In the rows, zero is written as 128.
A: rows in 4 groups, each row roughly a mix of its group's directions
A (156 x 11)
[[140 121 116 122  76 143 154  67 137 125 121]
 [134 117 151 128 137 107 135 171 177 173 109]
 [ 95 148 153 161 136 119 131 113 147  98 183]
 [155 161 153 129 146 152 135 189 115 124 151]
 [109 139 130 126 166 110 131 170  87 173 142]
 [125 153 101 104 135 124 159 173 121 171  96]
 [137 126 129 131 127  73  94 128  98 168 162]
 [112 161  94 148  82 139 155 141 153  94 120]
 [ 99 150  92  99 116 121 160 156 118 158  91]
 [170 142 135 142 109 122 120 139  93 185 153]
 [182 136 134 145 154 157 159 138 121  90 149]
 [134 148 143 106 140 150  85 186 149 109 130]
 [120  90 141 178 130 108 110 102 110 172 118]
 [111 119 141  89 117 157 143 172 151 163  96]
 [131 156  77 139 105 133 136 120 100  76 113]
 [133 122  96 120 103  82 104 105  97 163 154]
 [142 104 119 150 162 157 152 170 175 129 129]
 [ 81 128  99  88 118 126 133 142  77 138 117]
 [103 125 146 114  86  89 108 130 106 113  80]
 [132 117  90 179 164 168 133 135 146 136 144]
 [102 128 130  87 120  82  99 142  89 156 133]
 [144 147 128 175 129 126 131  72 116 103 162]
 [113 142 106 113 121 185 112 163 137 162 102]
 [154 164  98  86 155 118 132 141 146 112 169]
 [124 168 124 118 123 121 138 163 132  74 171]
 [ 93 130 145 115 146  79 145 167  96 145 143]
 [166 150 159 151 130 143 138 116  66 132 141]
 [184 144 126 108  94 133 109 125 108 120 174]
 [102 141 120 142  97 104  94  96  74 131 116]
 [132 135 125 163 156 153 124  63  99 121 122]
 [138 107 142 120 184  77 117 121  95 133 130]
 [ 93  92 172 155 141 110 113 106 147 144 156]
 [160 141 133 130 112 115 126 142  91 196 138]
 [ 93 144 143 114 171 139 109 185 132 118 147]
 [ 68 136 149 117 129 103 140 167 143 147 155]
 [123 121 126 148 107 152 118  67 105  92 155]
 [138 130 123 165 136 108 112  86  87 149 170]
 [130 144  75  92 126  87 119 125 154  99 143]
 [ 86 120 134 141 117  89 140 158 163 122 171]
 [139 114 165  84 109  92 152 155 157 129 149]
 [162 121 137 122 127 167 111 136 146 114  64]
 [172 117 147 172 125 116 152 101 104 163 144]
 [125 135 107 116 115  81  95 133 103 179 149]
 [ 98 147 148  80 152 155 135 167 141 118 101]
 [174 106 129 134 159 136 172 130 155 135 167]
 [159 179 145 121 135 166 124 152  86 133 138]
 [ 94 116 181 146 117 149 114 116 109  87 150]
 [114 121 104 162 139 166 145 109 134  70 144]
 [129 126 116 158 160  82 123 132 157 178 113]
 [ 93 113 120 143 111  91 150 155 155 163 163]
 [ 78 110 139 152 160 120 149 125 151 139  82]
 [132 122 147  87 135 156 122 168 127 133  71]
 [150 133 123 144 146 118 110  89  63 145 144]
 [139 176 167  80 158 148 126 127 119 115 123]
 [ 94 144 132 123 128 113 141 176 104 181 149]
 [113 101 106 125 112  66 120 152 130 116 168]
 [150 142 100 133 150 125 103 156 101  98 182]
 [145 132 133 157 120 143 135  81  87 173 147]
 [ 94 152 135  97 134 108 181 141 104 102 149]
 [155 120 119 172 107 146 120 107 185 114 110]
 [102 123 117 127 149 139 124 121 175  63 121]
 [100 162 165 149 143 159 134 110 152  95 157]
 [123  97 165 103 120  86 150 142 173 108 128]
 [156 155 170 129  89 149 139 110 173 144 124]
 [118  99 165 101 126  84 146 147 169 107 118]
 [ 97  94 142 160 150  90  87 122 155 138 116]
 [148 154  95 144 157 161 121 152 131  87  94]
 [105  95 106  92 113  96 110 174 134 146 149]
 [127 123 117 121 125 163 115  95 156  66 104]
 [129  76 104 152 121  83 148 110 147 137 155]
 [100 129 113 113 139 111 144 159 116 186  90]
 [122 101 179 137 135 113  98 141 133 171 164]
 [141  97 165 128 192 103 125 111 140 137 140]
 [125 128 132  93 113 155 144 161 172 102  87]
 [164 132 106 143 115 160 112  83 148  85 122]
 [ 96 133 142  83 150 113 134 160  82 152 136]
 [ 95  89 162 163 137  99 115 114 140 165 138]
 [155 150 103 125 105 140  94 165 116 178 140]
 [108 131 148 150 139 110 104 183 108 166 154]
 [153 111 133 161 130 143  66 120 161 106 118]
 [125 119 102 167 113 154 172  79 116 120 131]
 [136 108 139 148 106  94 154 100 120 188 129]
 [139  91 169 114 174 109 114 110 120 165 136]
 [159  90 156 121 164 122 101  80 127 111 129]
 [107 146 108 167 156 145 104 161 139  86 105]
 [131 149 131 101 126 185 126 175 138 160 118]
 [150 129 131 144 123 177 101 111 176 104 100]
 [155 143  81 107 140  95 135 147 123 178 120]
 [141 131 162 102  85 112 104 117 162 166 108]
 [123 110 111 128  96  91 127 195 139 135 139]
 [126 113 118 139 125  66 125  82 111  94 124]
 [121 138 180 117 113  80 102 118 139 165 137]
 [165 166 114 141 125 152 143 166 153  89 143]
 [153 164 106 113 134 181 122 109  95 157 123]
 [109  88 142 139  93  75 127 149 131 113  96]
 [118 152 100 159 144 128 103 145 126  69  99]
 [104  80 160 150  97  97 134  98 121 141 109]
 [ 88 150  99  93 104 131 156 103 119  87 128]
 [167 147 100 125 133 150 134  88 127  81 100]
 [101 159 104  92 110  96  92 102 104 117 112]
 [ 77 137 154 108 138 116 154 164 122 165 149]
 [173 110 113 140 158 145 123  84 126 104  90]
 [132 152 137 127 136 134 126  78 103 146 188]
 [ 84 151 115 141  99 126 160 155 175 112 125]
 [117 132  59 115 122  98 109 124 154 100 122]
 [115 106  87 103 167 125 136 156  90  96 116]
 [152  91 108 142 110 105 145  88  93 164 122]
 [147 132 157 126 143 144 150 193 159 115 147]
 [ 76 140 135 115 133  98 154 142 122 130 183]
 [ 88 142 155 156 130 121 131 116 140 119 193]
 [103 145  76 104 114  96 116 131 124 176 124]
 [128 141 128 192 134 114 126  87 139 128 167]
 [100 122 150 108  87 138 146  85 161 126  94]
 [138 152 118 123 109 142  77 171 157 163 129]
 [134 169 116  87 140 164 144 157 138  89 142]
 [158 114 134 104 163 134  85 127  76 144 120]
 [ 90 127  83 155 135 125 110 115 183 126 119]
 [ 66 145 145 139 120 120  86 128 136  96 109]
 [166 132 141 120  99 111 121 131  82 179 146]
 [ 78 147 146 140 115 119  88 113 114  95  94]
 [100 114 121 113 119  69 143 157 105 132 166]
 [154 117 142  96 148 126 163 121 164 146 179]
 [154 138 111 141 176 170 146 115 154 124 165]
 [150 161 139 101 159 170 134 150 153  96 105]
 [ 70 138 149  85 132 139 114 153 119 128 161]
 [151 116 143 183 142  78 103 127 108 117 124]
 [106  80 134 175 125 138 130 136 121 155  86]
 [ 93 126 152 114 146  89 138 173  99 160 134]
 [161 129 145 150 163 172 129 137 179 113 130]
 [117 154  66  89 129 115 108 138 152 123 149]
 [145 126 161 116 114  91  90 128 174 161 116]
 [159 141 137 105 150 166 113 108  84 123  87]
 [122 142 104 145 116 123 146  99 168  78 164]
 [154 126 121 118 123 150 185 126  76 147 112]
 [148  97 152 120 166 129 119  77 150  92 130]
 [111 136 154 167 147  73 135 130  98 123 158]
 [111 107 110 196 140 118 123 125 147  91 141]
 [157 152 117 122  94 142  81 160 130 165 147]
 [114 107 112  71 128 110 105 178 134 112 120]
 [139  95 117  79 144 125 126 145 143 104  75]
 [139 132 161 109 170 130 135 184  95 128 115]
 [159 112  76 135  90 137 129  89 153 117 141]
 [149 114 114 130  86 130 154  66 125 146 108]
 [118 129  99 152 101 121 105 100  95  72 123]
 [154 118 125 123  82 155 128  73 147 100 124]
 [109  82 146 126 100  76 139  95 139 140 140]
 [140 111 151 163 105  96 132  76 135 163 137]
 [178 127 144 158 166 135 142 135 127  88 157]
 [156 145 111 126 132 128 109 141  95  96 190]
 [118 154 168 176 167 112 114 111 106 117 146]
 [161 119 149 171 129 123 166 104 106 172 128]
 [135 153  95 151  87 106 153 111 116  81 140]
 [134 121  84 145 156 176 159 147 122  99 110]
 [109 140 132 126 162 109 136 169  90 176 146]
 [142 164 124 117 146 111 130 177  93 111 169]
 [125 148  90 122 111 131 161 114 157  79  96]]
the one row of each list that fits no group (the others fit one group, some only roughly)
  J_479: [102 111 111 159 145 167 155 120 159  96  95]
  J_709: [ 99 122 146 137 105 110 172 171 159 159 128]
  J_614: [149 125 160  94 146 142 160 158 179 115 134]
  J_872: [148 170  95 121 113 152 137 159 105  88 151]
  J_184: [126  98 140  96 152 146 164 178 151 136 105]
  J_225: [117 100 133 136 104 141 111 167 155 188 129]
  J_178: [115 130 139 119  81  99 108 168  89 157 125]
  J_210: [102 153 136  72 145 128 148 154 133  84 123]
  J_211: [145 164 110 146 134 150 116 189 118  96 116]
  J_55: [115 136 152 131 137 129  92 171  88 162 160]
 => J_184
  J_379: [ 84 147 116 107  97 146 173 138 164 131 113]
  J_401: [126  99 126 166 137  84 147 121 157  80 127]
  J_158: [ 79 128 118  89 141  90 136 138 107 161 104]
  J_921: [169 136 124 108 120  95  81 143 124 170 146]
  J_199: [151 127 162 107  99 108 161  97  88 141 154]
  J_964: [107  94  98 173 133 134 123 170 153 132  99]
  J_257: [116 118  98 145 134  74 132 100 102 172 136]
  J_277: [111 135 135  60 143 156 115 159 119 112 107]
  J_304: [149 100 117 168 109 127 121 106 133 191 134]
  J_38: [159 155 137 151 135 192  96 136 139 120 112]
  J_288: [108 104  99 153 100 129 113 173 119 144  84]
  J_273: [128 126 127 112 103 147 164  68 158 102 135]
 => J_38
  J_396: [ 65 121 148  99 138 105 122 164 136 143 148]
  J_517: [169 125 121 145 122 159 134 102 114 171  83]
  J_710: [129 134 147  93 102 168 118 122 154  73 139]
  J_74: [121 130  98  85  90 159 149 131 170 116 148]
  J_285: [132 129 153  97 145 146  88 148  75 143 154]
  J_274: [186 133 135 121 135  91 121 142 112 177 137]
  J_795: [166 131 167  98 102  97 113 126 125 175 124]
  J_301: [106 124 155 144 171 175 130 107 169 117 119]
  J_898: [102 119 166 162 132 153 117 178 108 153 115]
  J_206: [130 121 164 136 128 128 134 201 156 113 134]
  J_727: [ 99 144 147  87 116 183 133 133 154 102 138]
  J_58: [103 148 161 106  78 126 105 105 148 163 131]
  J_966: [ 76 134 120 169 140 150  95 131 154 107 104]
  J_239: [171  87 156 118 140 151 123  88 117  98 115]
  J_823: [115 141 169 123 177 134 150 167 141 126  93]
 => J_239
  J_769: [110 172 105  95 106 131  92 158 121 101 106]
  J_316: [143 144 150 104 146 183 139 166 165 134 126]
  J_307: [ 94 135 149 147 144 114 149 126  97 180 163]
  J_719: [106 155 144  89 137 171 149 130 156  87 125]
  J_440: [192 106 107 123 137 103 161 125 127 134 161]
  J_848: [185 121 125 139 115 143 121 119 117 155 183]
  J_174: [101 157  81  98 104 119 143 139  94 107 103]
  J_774: [187 148 157 139 103 139 146 112 167 126 138]
  J_50: [100 146 134  99 158 103 129 151 122  67 127]
  J_572: [147 120 164 101 109 120 170 111 118 172  99]
  J_788: [108 106 136  70 121 105 115  88  96 139 135]
  J_98: [ 87 123 124 128 141 103 106  83 159  85 121]
  J_588: [157 125  97 107  84 133 124  89 108 103  94]
 => J_848
  J_587: [ 87  98 175 103 128 123 122 112 148 168 137]
  J_885: [123 153 114 152 153 169 116 187 141 116 141]
  J_468: [138 100  96 162 105 109  99  83 141 129 156]
  J_571: [154 138 111  83 143 142 143 131  98 122  72]
  J_679: [111 106 123 122 127 145 171 178 175 130 113]
  J_762: [119 137 130 159 171 142 112 183 114 162 119]
  J_310: [144 101 116 172 117  88  89 115 132 124 164]
  J_149: [114 154 142  77 141 169 159 131 124 136  92]
  J_599: [134 143 142  79 159 144 142 141 184 115 133]
  J_383: [106 133 136  64 140 162 115 161 120 104 122]
  J_870: [153 133  85  86 120 146 154 117 106 112  87]
  J_796: [129 147 132 147 171 155 121 123 146  69 103]
 => J_679
  J_737: [146 145 159  95 142 136 172 154  83 138 114]
  J_688: [144 122 125 170 115  68 108  90 132 136 116]
  J_720: [100 121  89 176 163 144 129 134 133  88 131]
  J_923: [ 68 147 127 114 101 128 162 143 162 146 119]
  J_546: [120 110 122 176 119  74 115 141 155 106 151]
  J_732: [131  89 148 104 117 101 139  64 134 143 123]
  J_263: [184 126 129 155 122 115 143 104  99 128 174]
  J_131: [114 127 125  82  98 178 136 140 162  99 125]
  J_955: [128 139 113 122 177 128 143 169  99  81 144]
  J_79: [ 92 156 116  95 130 161 112 170 112  94 133]
  J_170: [163 124 101 112  88  84 128 113  86 139 119]
  J_423: [137 112 114  89 115 114 130  67  94 122 106]
  J_771: [130 126 123  84 104 142 143  75 151  90 120]
 => J_688
  J_378: [137 131 159 111 153 177 153 155 174 129 125]
  J_621: [153 124 173 100 108 107 152 114 125 172  98]
  J_754: [127 132 128  99  86 132  77 136 148  95 161]
  J_577: [107 153 138  83 148 126 146 153 128  71 120]
  J_631: [166 155 135 111 131 132 108  97  85 170 145]
  J_797: [165 134 177 148 145 126 155  96  97 113 148]
  J_515: [152 152 137 170 162 114 143  88 103  99 115]
  J_777: [112 119 122 144 146  99 186  93  98 147 113]
  J_853: [114 122 121 142 161  91 155 138  94 176 102]
  J_319: [119 166  85 166 113 123 136 168 110 143 104]
 => J_631
  J_965: [108 159 120  75 125 125 137 147 132  78 153]
  J_916: [ 96 112 145 135 132  93  90 158 144 106 171]
  J_977: [ 75 119 111 133 115 109  97 120 157  98  91]
  J_249: [129 115  95 137  93  99  81  98 145 148 155]
  J_154: [140 133 101 162 101 125 158 106 178  95 115]
  J_776: [ 80 145 104  99 100 130 156 154 156 142 104]
  J_845: [101  78 128  93 147  97 149 157 156 128 125]
  J_130: [ 84 153 131  77 139 125 141 148 136  97 161]
  J_519: [162 112 102 172 126  94  99  98 132 101 140]
  J_221: [107  99 128  84 110 132 108 178 143 162 127]
 => J_845
